26	24	0	24	-23	24
-2	-2	-6	-3	-15	-4
8	10	-26	10	-17	10
-13	-10	-35	-10	-10	-11
->
-23	24	26	24	0	24
-15	-4	-2	-2	-6	-3
-17	10	8	10	-26	10
-10	-11	-13	-10	-35	-10

-23	-13	-1	19	1	-1	7	14	2	-11	-6	-13	9
20	16	25	-14	19	-20	18	8	-14	-33	17	-8	19
-16	5	-6	30	14	30	15	5	9	-1	16	-29	7
19	23	9	-9	8	-5	12	-5	11	-16	11	-1	8
2	-4	-3	-16	5	-1	-7	-13	-31	-11	10	-23	-10
-7	-12	27	-1	22	-25	18	25	-41	-40	11	-25	24
->
-13	9	-23	-13	-1	19	1	-1	7	14	2	-11	-6
-8	19	20	16	25	-14	19	-20	18	8	-14	-33	17
-29	7	-16	5	-6	30	14	30	15	5	9	-1	16
-1	8	19	23	9	-9	8	-5	12	-5	11	-16	11
-23	-10	2	-4	-3	-16	5	-1	-7	-13	-31	-11	10
-25	24	-7	-12	27	-1	22	-25	18	25	-41	-40	11

-17	-24	-12	-24	21
43	-9	3	-18	21
-10	10	4	-2	2
26	-3	2	-14	-12
17	-15	-2	-21	-22
-31	19	-9	15	26
->
-24	21	-17	-24	-12
-18	21	43	-9	3
-2	2	-10	10	4
-14	-12	26	-3	2
-21	-22	17	-15	-2
15	26	-31	19	-9

-37	-8	6	-8	-7	8	-26	8	39
-10	20	-40	-2	26	32	11	23	-23
12	11	14	-11	-26	-25	-34	-22	-23
10	-27	27	-8	-10	35	-3	-29	-22
-4	36	13	27	-24	40	20	26	-2
16	-3	38	-6	3	-24	13	23	-25
-19	-16	-25	1	3	-6	16	30	-17
->
8	39	-37	-8	6	-8	-7	8	-26
23	-23	-10	20	-40	-2	26	32	11
-22	-23	12	11	14	-11	-26	-25	-34
-29	-22	10	-27	27	-8	-10	35	-3
26	-2	-4	36	13	27	-24	40	20
23	-25	16	-3	38	-6	3	-24	13
30	-17	-19	-16	-25	1	3	-6	16

-31	-41	1	2	-3	12	36	-14
32	11	-19	-4	-27	19	33	-16
23	22	-31	32	11	3	-18	-39
14	-33	31	33	-26	-26	10	-25
0	-29	-4	8	-9	-7	-34	29
1	34	-13	-3	28	-30	-17	13
37	19	20	-10	-6	29	-37	-24
13	-3	-25	-4	2	25	31	34
-27	-39	-27	-35	-34	-5	-18	-26
-18	35	-40	36	18	-14	-34	28
->
36	-14	-31	-41	1	2	-3	12
33	-16	32	11	-19	-4	-27	19
-18	-39	23	22	-31	32	11	3
10	-25	14	-33	31	33	-26	-26
-34	29	0	-29	-4	8	-9	-7
-17	13	1	34	-13	-3	28	-30
-37	-24	37	19	20	-10	-6	29
31	34	13	-3	-25	-4	2	25
-18	-26	-27	-39	-27	-35	-34	-5
-34	28	-18	35	-40	36	18	-14

14	-1	9	11	-29	-32	24	-34	-20	-11	13	-5
10	-1	-2	1	-1	3	7	-22	-10	-3	-25	-3
-8	-3	13	0	-12	-12	13	-26	-9	-17	10	-4
8	14	-39	-1	9	15	8	13	4	9	32	-7
-13	-15	11	1	-8	-6	11	12	-12	-12	-23	-1
->
13	-5	14	-1	9	11	-29	-32	24	-34	-20	-11
-25	-3	10	-1	-2	1	-1	3	7	-22	-10	-3
10	-4	-8	-3	13	0	-12	-12	13	-26	-9	-17
32	-7	8	14	-39	-1	9	15	8	13	4	9
-23	-1	-13	-15	11	1	-8	-6	11	12	-12	-12

14	-10	-15	12	14	-21	-2	-8	21	-9	-17	-9
0	13	16	-5	-5	-5	13	-8	3	-10	14	13
-15	-6	-5	-4	-8	22	0	18	7	5	-1	11
-19	3	15	-35	-34	1	-5	4	-29	9	19	10
9	25	28	-7	-9	-15	25	-10	16	-10	25	30
-10	11	11	-7	-11	-4	13	-5	14	-16	8	25
-3	18	26	-25	-24	-21	14	-19	-9	-14	24	18
-7	-14	-11	-9	-4	-1	-7	-3	-8	-8	-7	-17
->
-17	-9	14	-10	-15	12	14	-21	-2	-8	21	-9
14	13	0	13	16	-5	-5	-5	13	-8	3	-10
-1	11	-15	-6	-5	-4	-8	22	0	18	7	5
19	10	-19	3	15	-35	-34	1	-5	4	-29	9
25	30	9	25	28	-7	-9	-15	25	-10	16	-10
8	25	-10	11	11	-7	-11	-4	13	-5	14	-16
24	18	-3	18	26	-25	-24	-21	14	-19	-9	-14
-7	-17	-7	-14	-11	-9	-4	-1	-7	-3	-8	-8

-23	-19	-21	22	-13	4	-31	25	-10	-4	-25	-26	-2	-3	2	-8
-10	-17	-20	-4	-27	-11	-15	30	4	0	-8	0	-15	24	-4	-17
-2	-9	-10	-21	-5	-7	1	7	13	12	9	21	-5	14	2	2
16	7	-13	-39	-7	-16	9	2	-2	8	6	6	-5	-12	29	12
->
2	-8	-23	-19	-21	22	-13	4	-31	25	-10	-4	-25	-26	-2	-3
-4	-17	-10	-17	-20	-4	-27	-11	-15	30	4	0	-8	0	-15	24
2	2	-2	-9	-10	-21	-5	-7	1	7	13	12	9	21	-5	14
29	12	16	7	-13	-39	-7	-16	9	2	-2	8	6	6	-5	-12

-24	-6	-31	-2
-32	-7	-16	20
-19	-5	-18	-11
-27	-9	0	30
-28	-5	11	21
-28	-7	-7	14
-18	-5	-18	-11
-8	-6	-36	-18
-26	-3	4	4
-25	-8	-22	10
-26	-7	-20	7
-25	-4	-8	-5
->
-31	-2	-24	-6
-16	20	-32	-7
-18	-11	-19	-5
0	30	-27	-9
11	21	-28	-5
-7	14	-28	-7
-18	-11	-18	-5
-36	-18	-8	-6
4	4	-26	-3
-22	10	-25	-8
-20	7	-26	-7
-8	-5	-25	-4
